Each path below is one point turned by a fixed rotation once a step. After each direction that follows a path, write how fast that rotation turns it, in degrees each step (0 if it stays still).
Each turn is a multiple of 5 degrees from 10 to 175, or 0.
Each row of a path follows its step; steps can be skipped.
Path 1:
step 0: [-14.8  -8.8 -19.2  28.3 -12.2  -6.4  17.7  -9.2 -13.9  -9.4  18.4  -8.0
  35.3 -34.5  -6.0  -9.2  10.7  -3.0  -8.5  32.2 -20.7 -22.1  26.3 -23.1
  42.0  -2.2   3.1  -5.4 -40.2 -28.1  -1.4  29.4  13.8 -24.3 -21.3  19.9
  -9.1  27.4  48.8  10.1 -21.9 -18.8 -42.3 -18.5  -7.6   0.4  34.8  47.9
  22.4]
step 1: [ -6.9  53.8  26.8  27.9 -28.8  26.0 -43.4  24.8  13.6  24.6   3.2 -23.0
   2.3  13.2 -14.6 -28.9  29.6  26.5 -11.9  22.0   9.9  38.7  21.3 -53.4
   6.8 -15.2 -50.8  -5.0  16.6   9.0   7.1 -12.7   5.3 -17.7   8.5 -15.3
  -9.2  -4.1   9.0   2.7  24.4 -19.3  25.8 -11.3   1.4 -32.9  -4.8  18.5
  -7.0]
step 3: [-34.3  23.6  33.8  44.9  24.9   7.5 -16.0   1.9 -14.8  22.5   7.2   1.6
   3.3   2.1   5.9 -30.8 -43.4  16.5 -23.4 -71.8  -9.2  -5.2 -16.7  -4.8
  21.2 -31.6 -19.5 -15.6 -34.5 -21.7  -5.0   6.8 -16.2 -14.8  21.9  -6.6
 -21.4   9.7   4.6 -11.7   1.6 -12.6 -17.9 -38.1 -41.0 -20.9  -4.3  -6.4
 -21.3]
step 4: [ 39.8 -15.0 -17.0  20.2  27.5 -22.6 -40.2  -8.0  20.7  17.3 -37.8 -32.7
 -36.2  32.9 -35.9  11.6 -22.0   0.6 -28.1  28.3  26.1   8.5 -14.5   7.5
  -3.8 -37.8   0.3 -21.6 -19.9  23.4  38.1  -6.6   1.3  24.1   3.0  21.4
  30.0   7.0 -22.7  11.6   6.6 -47.6  -7.0 -26.1  14.0  -3.7   3.4   3.2
   4.4]
step 5: [-25.5  14.8 -21.2  -4.5  30.7  39.0 -14.2 -16.7 -35.5  -3.1   5.9  -1.1
   0.7  24.4  19.7  27.8 -16.1 -23.1 -22.5  -6.5  19.7  -2.9 -28.5  27.3
  33.2   6.9 -20.0   0.0   9.1   0.4  -2.2  13.2  -5.3 -18.6   1.2  15.6
 -39.3 -32.7  -7.2  39.5  23.0  19.1 -29.8 -21.4   7.3  -7.7  33.1 -69.5
  17.2]
step 6: [  6.5 -29.0  46.3  -3.6  44.4  -7.4  -6.0   9.4  28.6  -7.3   1.5  10.8
  -0.1  20.3 -21.1  37.6  25.9  -2.4  -7.9 -40.9  40.4  -9.9 -37.4   8.1
 -20.4 -31.5 -26.9   5.2  48.3  -9.0  28.0  26.4  12.4  34.8  24.1   0.5
 -16.7   5.7   7.5  -8.3  -3.6   0.9 -12.2 -11.6   0.4  39.5   1.9  23.8
 -31.8]
step 7: [  0.7 -29.5 -22.4  -2.4  12.8  14.3  55.1  15.3  -0.1  17.3 -24.1  13.3
 -34.0   3.1   1.9  -0.9  18.8 -13.5 -37.5  -9.8  10.5  22.6 -16.5  -1.7
  13.3 -11.2  40.5  49.9  -7.1 -11.8 -12.1   8.3  38.7 -25.6   1.2 -12.0
   6.0  -1.0 -22.9  52.5   2.8 -22.4 -44.6   4.7  14.5  20.6 -11.0  -6.8
  43.1]
step 10: [  1.9  14.2  16.0  13.2  -5.0  12.2 -17.7 -12.3  23.2  20.2  -2.2  18.3
  21.4  -6.2  29.1 -17.6  50.5  -1.0 -10.3  24.5 -18.0  34.6  25.0 -15.9
   0.2  20.8 -14.0  28.1 -21.6  -0.9 -31.5  55.8   4.2 -23.6   8.2   3.2
 -16.6  35.6 -21.8  -6.7  -9.2  37.0 -51.0  -4.4 -20.8 -39.4 -24.8  25.8
   4.5]
step 11: [ 21.5  -0.1  74.8 -26.4 -34.2   2.8 -19.1   1.9  28.1  -2.0  11.1  -7.7
 -18.4 -10.5 -34.3 -47.3 -22.3  10.7  -8.0   8.3  -1.9  17.4  15.9  -6.2
  37.4  -2.0  -1.0 -56.5   0.2 -25.6  -4.6 -14.1  20.5 -14.7 -14.9  31.4
  23.6 -20.1  34.5   1.1   0.1 -13.8 -16.6   2.4 -15.9  -4.1  -8.0  25.6
  20.0]
step 12: [ -1.4  38.1  -0.5   1.7   6.2   5.4  21.7 -36.9   5.2  -2.1 -22.8 -12.3
 -27.2 -23.1  23.8   0.4 -27.5  46.1 -11.5  12.3   3.5   7.7  46.7  15.7
  21.2  -8.1 -61.2  -0.3 -37.9   7.0 -43.8   7.4   3.6  11.3  13.3 -11.4
  -8.7  16.2 -38.4 -13.0  25.8 -18.6  15.1 -44.9  -3.5 -16.9  16.6  -2.6
  13.8]
Directions:
[  4.4   3.8   4.1  -1.5   0.9  21.0   6.2  -1.0 -15.5  -6.6 -16.2   2.7
   3.0  11.7   2.2  -3.3 -10.5  -8.0   7.1  -0.1   5.9   2.5   5.0  -0.5
  -1.2  -6.2  -0.9  -4.0  -2.3  -3.6  12.0   5.0 -10.2   1.0   5.9  -0.9
  12.9  -2.8  -5.0  -9.6  -2.0 -11.2  -6.6  -3.9  -0.1  -5.2   6.4  -2.3
 -12.5]
35
[ -1.5  10.0  -4.1  -4.0  -1.1   2.2  10.9  -7.3  -0.2  -0.1 -11.1  10.6
  10.6 -12.9   1.0  17.5 -14.3   6.4  -4.8   3.6  -0.5   3.5  -4.0  -5.2
   2.9   1.5  12.1  -3.4  -8.4   0.3  -6.5   0.9  -4.0  -3.2   0.9 -14.2
   1.6   0.0  10.6  12.5   1.3   0.8  -7.9  -6.3   5.2   1.8   7.0  -2.2
  14.0]
155
[ 11.9   6.0  -7.2   2.1  -1.1   1.2   7.2   3.9  -5.0   0.8  -2.4 -14.3
   8.4 -11.0  -4.1  -1.5   3.5   5.1  -5.2  -6.2  15.1   4.1  -3.4  11.5
  -4.6   5.9  -8.2  -5.7  14.6   1.1  -6.2  14.1  -3.9  -2.9   2.1   4.7
   5.9   4.7   5.5   1.0  -2.6  -3.3  14.1   8.6  -4.8 -10.8   7.3  -9.9
   8.3]
100
[  0.0   9.9   8.2   7.9   2.6   1.1   0.1  -7.5  -9.1   0.5  -4.0 -10.1
  -7.3 -10.3 -10.7  -3.8   3.7   3.7 -12.2   2.7  -9.9  -1.0   8.6  10.3
   4.3   8.8   3.9  14.2   3.1  20.1   3.4  -7.6  -2.3   4.3  -7.0   1.3
   1.4 -10.7   5.1   2.1  -5.3  -5.7  -4.7  -1.8   3.4   5.1  12.3   2.7
  -9.5]
95
[ 13.7   1.8 -11.0  -5.7  -2.8  -4.9  -5.7   7.4   6.1  -8.6   3.2  -4.1
   0.6  -3.2  -2.3   2.3  12.5   2.2  -2.8  -3.9  -5.1   1.1  14.0  -6.6
   2.9   1.3  10.1   7.4  -4.3  -3.1   0.0  10.7   1.9  14.2   5.7 -10.2
   4.9 -11.1 -13.2   1.2   6.0  -7.3  -4.0 -11.2   1.2  -5.7  -4.9 -17.1
  -0.2]
135
[  5.3  -3.9  -0.9  -4.3   7.6  -6.5  -5.9  -4.2   8.3  -9.5  -3.6   0.7
   8.8  -0.5  -3.5  15.4   1.8  13.1  10.2  10.8   2.4  -3.2  -0.4  10.5
  -5.6   8.5   3.1  -1.3  -4.7   7.1   7.1   8.5  10.5   5.2  -4.5   5.7
  -0.3  22.0  -1.8  -7.6  -1.0  -7.3  -6.1  -2.9  -0.1  -4.3   3.9   9.9
 -10.9]
170
[  0.0   3.5  -6.1  -5.0 -13.3  -5.1  -9.9  -2.4   0.5  -0.5   3.3   5.7
  -9.1   3.8   0.7 -10.9   6.0   9.6   9.1   4.8  18.8   7.1  -3.2  11.9
   4.5  -2.0  10.7   1.0   0.8   6.8   8.0   5.6 -16.6 -14.2  -5.6  -8.0
   3.2  -0.7  -4.3  13.2   3.1   5.6  -4.2  -2.8  -4.4   5.0  -1.0   3.7
  -4.2]
120
[  2.3   0.7   3.2   7.1  -0.6  -5.5   2.8   6.7   6.6  15.5   0.1  -8.4
   7.0  19.9  -7.4  -4.5  13.0  -5.5  -4.5  -0.5  -8.8   4.5  -7.8  -2.2
   5.1   0.9  12.5   2.0 -10.0   1.6  -5.9   2.3  -6.2  -7.5  11.8  -5.2
  10.8  14.7   1.7  -2.9  -9.0  -6.6  -5.4   3.5   3.4   1.6   9.1   2.4
   4.9]
110
